[[ 0.61 -0.23  0.23 -0.86  2.73  2.36 -0.95 -4.90 -0.50  3.05 -5.36  1.15
   0.06]
 [-2.06  1.83  1.11  0.73  1.85 -2.81  1.90  0.67  0.57  0.16  0.85 -1.49
   0.81]
 [ 2.31  0.26  2.38  2.60  2.46 -2.52 -1.65  1.64  2.41  0.60  3.89  0.25
  -0.61]
 [-1.61 -1.40  0.29 -0.77  2.58  1.82 -1.08  0.71  0.80  1.35  1.70  1.05
   0.43]
 [-0.16  0.63  0.59  1.33  0.47 -1.18 -0.60 -0.22  0.04 -1.59 -0.76 -1.40
  -1.91]
 [ 0.53 -3.98 -1.85 -2.99  0.52 -0.83 -0.05  0.97 -1.28  0.55  0.31 -1.18
   0.53]
 [ 1.71 -1.73 -2.42 -1.73  1.77 -1.13  0.33  1.74 -1.39  2.15  0.55 -1.20
   0.31]]
:
[[ 0.61 -0.23  0.23 -0.86  2.73  2.36 -0.95 -4.90 -0.50  3.05 -5.36  1.15
   0.06]
 [ 2.31  0.26  2.38  2.60  2.46 -2.52 -1.65  1.64  2.41  0.60  3.89  0.25
  -0.61]
 [-0.16  0.63  0.59  1.33  0.47 -1.18 -0.60 -0.22  0.04 -1.59 -0.76 -1.40
  -1.91]
 [ 1.71 -1.73 -2.42 -1.73  1.77 -1.13  0.33  1.74 -1.39  2.15  0.55 -1.20
   0.31]]

[[-3.04  2.10  0.79  1.77  2.87 -3.01  1.53 -1.52  1.43 -2.80  1.30  1.61]
 [-2.25 -3.16  2.46 -2.90 -2.52 -3.03 -4.68  1.84  0.69 -3.46  1.48 -2.89]
 [ 2.00  1.05 -2.22 -4.17  2.15  0.12  0.06  2.80 -1.91 -2.30 -2.45 -2.00]
 [-4.16  0.63  1.34  0.13 -0.89  2.66  3.44  0.89  5.11  0.81 -1.72 -2.79]
 [ 3.04  2.51  2.12  2.13 -2.58  2.89  1.31  0.61  4.26 -0.51 -0.93  0.68]
 [ 0.53 -4.62 -3.57  0.60 -0.14 -3.16  3.10 -0.87  0.46  1.86  2.59 -4.63]
 [ 0.61 -1.02  1.50 -0.21 -2.73 -2.67  0.78  5.77 -0.61  4.27 -2.24  2.43]
 [-2.11  2.83 -2.88 -3.56  0.12 -2.11 -2.90 -0.80  1.85 -0.96  1.00 -4.39]]
:
[[-3.04  2.10  0.79  1.77  2.87 -3.01  1.53 -1.52  1.43 -2.80  1.30  1.61]
 [ 2.00  1.05 -2.22 -4.17  2.15  0.12  0.06  2.80 -1.91 -2.30 -2.45 -2.00]
 [ 3.04  2.51  2.12  2.13 -2.58  2.89  1.31  0.61  4.26 -0.51 -0.93  0.68]
 [ 0.61 -1.02  1.50 -0.21 -2.73 -2.67  0.78  5.77 -0.61  4.27 -2.24  2.43]]

[[ 0.98 -1.02  0.77 -2.36  0.46 -0.62 -1.31  1.05  2.36 -1.45  1.08 -0.18]
 [-2.91 -0.11 -0.49  3.22 -1.27 -1.09  1.68 -0.34 -1.62 -1.33 -0.44 -0.45]
 [-1.25  3.23 -0.30  0.23  0.82 -2.74 -3.47 -0.31 -2.52 -3.23 -0.34 -0.07]
 [-0.78 -0.35 -2.15 -3.76 -0.50 -1.82  2.02 -2.51 -3.96 -0.30 -2.66  0.06]
 [ 0.39  1.20 -0.69  0.60  3.32  0.66  2.35 -2.05  0.95  2.49 -1.95 -0.61]
 [-2.78 -1.85  0.64 -3.16 -1.05 -1.77 -1.04  0.56 -2.10 -1.12  0.63 -0.28]
 [ 0.86  0.56  2.53 -0.50 -0.33  0.33 -1.94  3.08  5.73 -0.81  3.24 -0.70]
 [ 2.68 -1.05 -2.27 -5.16  0.05  0.15  1.82 -3.50 -1.16  1.00 -3.73 -0.59]]
:
[[ 0.98 -1.02  0.77 -2.36  0.46 -0.62 -1.31  1.05  2.36 -1.45  1.08 -0.18]
 [-1.25  3.23 -0.30  0.23  0.82 -2.74 -3.47 -0.31 -2.52 -3.23 -0.34 -0.07]
 [ 0.39  1.20 -0.69  0.60  3.32  0.66  2.35 -2.05  0.95  2.49 -1.95 -0.61]
 [ 0.86  0.56  2.53 -0.50 -0.33  0.33 -1.94  3.08  5.73 -0.81  3.24 -0.70]]

[[-0.25  0.51  0.02 -0.43 -0.21 -0.09  0.12  0.32 -0.12  0.58 -0.17 -0.19]
 [-0.91 -1.16  2.25  0.39 -0.75  0.30  0.90  3.27 -4.85 -1.46 -0.27  0.44]
 [ 0.54  0.09 -0.22 -0.91 -0.35  0.74 -0.38  0.10  0.24  0.01 -0.46 -1.10]
 [-0.13 -0.25 -0.52 -0.08 -0.48  0.42 -0.74  0.40  0.00  0.25  0.65 -0.06]]
:
[[-0.25  0.51  0.02 -0.43 -0.21 -0.09  0.12  0.32 -0.12  0.58 -0.17 -0.19]
 [ 0.54  0.09 -0.22 -0.91 -0.35  0.74 -0.38  0.10  0.24  0.01 -0.46 -1.10]]

[[-1.70  0.17]
 [-1.03 -1.05]
 [-2.43  0.73]
 [-2.40 -0.11]
 [ 1.01 -1.37]
 [ 2.23 -1.83]
 [-4.10  0.99]
 [ 3.45 -2.21]
 [-3.71  0.33]
 [-4.14  1.23]
 [ 1.82 -2.04]]
:
[[-1.70  0.17]
 [-2.43  0.73]
 [ 1.01 -1.37]
 [-4.10  0.99]
 [-3.71  0.33]
 [ 1.82 -2.04]]

[[-0.35 -0.20 -1.47 -0.55  0.54  1.27  0.00  1.08  0.82 -0.32  0.69  2.14
   0.07]
 [-0.99 -0.69  0.44 -1.72 -2.31 -0.73  1.05 -0.71 -0.27 -0.87  0.25  0.64
  -1.95]
 [ 1.03 -0.63 -4.12 -0.35 -1.25  0.13  0.00  1.97  0.45 -0.39 -0.87  4.59
  -0.93]
 [-1.18 -0.48 -0.06 -1.76 -2.48 -0.46  0.83 -0.51 -0.51 -0.86  0.05  0.27
  -1.74]
 [-1.10  0.82 -1.19 -1.45 -2.53  0.05  0.23 -0.17 -0.56 -0.97 -0.65 -1.01
  -0.99]
 [-1.15  3.06 -3.46 -1.33 -2.85  0.74 -1.13  0.62 -1.08 -1.27 -2.20 -3.22
   0.41]]
:
[[-0.35 -0.20 -1.47 -0.55  0.54  1.27  0.00  1.08  0.82 -0.32  0.69  2.14
   0.07]
 [ 1.03 -0.63 -4.12 -0.35 -1.25  0.13  0.00  1.97  0.45 -0.39 -0.87  4.59
  -0.93]
 [-1.10  0.82 -1.19 -1.45 -2.53  0.05  0.23 -0.17 -0.56 -0.97 -0.65 -1.01
  -0.99]]

[[ 1.73 -0.40  1.42 -0.38 -1.52 -1.49  1.64  1.34 -0.64 -0.09 -0.47  1.53
  -0.60 -0.70  3.70]
 [-2.12  0.55 -2.04  1.79 -1.29  0.44 -1.34  0.19 -3.33 -0.93  0.72  2.02
  -0.89  0.10  0.84]
 [ 0.25 -0.83  2.53 -0.48  1.18 -0.24 -0.16 -0.85 -0.70  1.55  3.24 -1.56
   1.24 -0.34 -2.04]
 [ 2.46  1.50  1.20 -0.65 -0.96  0.45 -1.13  0.49  1.38  1.02  0.56 -0.64
   0.95  0.38  2.29]
 [-1.78  3.83  1.90 -1.60 -1.41  0.49  0.77  1.64 -0.57 -1.96  1.86  0.16
   2.28  0.72 -1.08]
 [ 0.22 -0.44  1.41  4.71  0.21 -1.08 -2.13  1.41 -2.25  0.62 -0.45 -0.92
  -0.82  0.17  1.46]]
:
[[ 1.73 -0.40  1.42 -0.38 -1.52 -1.49  1.64  1.34 -0.64 -0.09 -0.47  1.53
  -0.60 -0.70  3.70]
 [ 0.25 -0.83  2.53 -0.48  1.18 -0.24 -0.16 -0.85 -0.70  1.55  3.24 -1.56
   1.24 -0.34 -2.04]
 [-1.78  3.83  1.90 -1.60 -1.41  0.49  0.77  1.64 -0.57 -1.96  1.86  0.16
   2.28  0.72 -1.08]]
